Look-ups in named tables: a row name and a column name give one cell, copied from the table.

Table Zez
           Tev  Gefel
Lub      92.20  89.94
Bevive   72.99  39.65
Pepa     73.49  53.09
Nes      65.69  66.40
Sizigad  50.73  67.84
Muf      81.21  78.30
Suvaga   66.01  98.51
Gif      45.27   7.54
Zusadak  46.95  88.56
Viniv    80.79  59.33
Vifegu   45.58  13.94
Tegazi   43.21  53.21
Luvune   12.23  86.82

What is the Tev of Nes in Zez? 65.69
What is the Gefel of Nes in Zez? 66.40
What is the Gefel of Luvune in Zez? 86.82
What is the Tev of Viniv in Zez? 80.79
What is the Gefel of Muf in Zez? 78.30
What is the Gefel of Viniv in Zez? 59.33
What is the Gefel of Vifegu in Zez? 13.94
What is the Gefel of Suvaga in Zez? 98.51
What is the Gefel of Sizigad in Zez? 67.84
What is the Tev of Muf in Zez? 81.21
What is the Tev of Suvaga in Zez? 66.01
What is the Tev of Tegazi in Zez? 43.21
What is the Gefel of Tegazi in Zez? 53.21

Boz:
columns: Misedi, Rez, Pep, Nirode, Nede, Lom, Sosu, Depu, Tiz
Guguf: [-48.1, 45.7, -48.1, 32.7, -9.0, -70.2, 0.2, -0.4, 12.4]
Sunapi: [26.1, -76.0, -6.5, -44.5, -2.1, 15.4, -31.1, -21.4, -82.0]
Zopenok: [-1.8, -87.3, -48.9, -46.0, -79.8, -28.7, 16.1, -14.3, -24.6]
Nusad: [5.5, 62.9, -12.7, -0.7, -7.0, -49.2, 44.8, 13.6, 0.8]
Tagepu: [-10.8, -56.7, -74.7, 4.8, -36.5, -82.5, 33.9, 1.6, -14.7]
Dez: [-36.3, 78.0, -27.5, -19.9, -2.6, 9.8, -13.2, -47.2, -62.1]
Vot: [5.6, -2.7, -5.6, -14.7, -8.4, -41.7, 67.5, 28.7, 22.3]

Depu of Zopenok is -14.3
Nede of Guguf is -9.0
Pep of Sunapi is -6.5
Pep of Tagepu is -74.7
Lom of Nusad is -49.2
Sosu of Sunapi is -31.1
Rez of Vot is -2.7
Misedi of Guguf is -48.1
Nede of Vot is -8.4
Pep of Zopenok is -48.9
Pep of Nusad is -12.7
Tiz of Zopenok is -24.6
Misedi of Sunapi is 26.1
Nede of Dez is -2.6
Tiz of Tagepu is -14.7
Nirode of Nusad is -0.7
Depu of Dez is -47.2
Depu of Nusad is 13.6

Vud
fields: Benon, Ketam, Nus, Kofis, Led, Pugak, Gor
Matib: [40.5, 49.8, 54.2, 54.6, 51.4, 52.5, 55.9]
Ronikof: [40.4, 41.4, 43.5, 78.2, 44.6, 55.5, 54.1]
Buf: [57.8, 34.6, 74.2, 57.5, 33.3, 28.8, 33.8]
Sotob: [40.4, 47.7, 18.2, 41.9, 53.5, 39.6, 35.7]
Firaram: [19.0, 36.7, 18.3, 53.8, 52.6, 16.9, 22.1]
Lum: [55.4, 34.5, 39.8, 42.5, 33.5, 24.2, 19.6]
Zasaz: [22.3, 58.2, 38.6, 47.6, 65.4, 56.9, 62.7]
Ped: [53.5, 56.0, 59.4, 41.1, 51.4, 59.7, 60.0]
Ripoget: [64.1, 15.6, 62.1, 86.8, 17.3, 16.0, 15.4]
Muvub: [60.0, 39.0, 69.2, 61.4, 36.9, 40.0, 42.5]
Zub: [32.7, 52.1, 45.2, 43.6, 56.2, 46.7, 51.1]
Fimula: [26.3, 77.6, 28.7, 14.3, 78.1, 76.4, 76.7]
Valalap: [32.6, 34.7, 60.3, 87.5, 40.5, 45.5, 51.4]

What is the Pugak of Zub in Vud? 46.7
What is the Benon of Lum in Vud? 55.4
What is the Kofis of Ripoget in Vud? 86.8
What is the Gor of Zasaz in Vud? 62.7
What is the Led of Matib in Vud? 51.4
What is the Benon of Valalap in Vud? 32.6

Bet.csv
,Fazaku,Luz
Logotu,5.6,5.7
Vupu,5.1,4.9
Duf,4.6,4.7
Gosulak,6.2,8.8
Roraba,4.0,1.3
Dubip,3.3,4.8
Dek,2.7,6.1
Lor,6.3,4.4
Pup,2.3,7.0
Guf,4.1,5.5

What is the Luz of Dek in Bet? 6.1
What is the Fazaku of Logotu in Bet? 5.6
What is the Fazaku of Duf in Bet? 4.6
What is the Luz of Dubip in Bet? 4.8
What is the Fazaku of Pup in Bet? 2.3
What is the Luz of Roraba in Bet? 1.3
What is the Luz of Vupu in Bet? 4.9
What is the Fazaku of Gosulak in Bet? 6.2
What is the Fazaku of Lor in Bet? 6.3
What is the Fazaku of Dek in Bet? 2.7
What is the Luz of Logotu in Bet? 5.7
What is the Fazaku of Vupu in Bet? 5.1
What is the Luz of Pup in Bet? 7.0
What is the Fazaku of Guf in Bet? 4.1
What is the Fazaku of Roraba in Bet? 4.0
What is the Luz of Guf in Bet? 5.5
What is the Luz of Gosulak in Bet? 8.8
What is the Fazaku of Dubip in Bet? 3.3
What is the Luz of Duf in Bet? 4.7
What is the Luz of Lor in Bet? 4.4

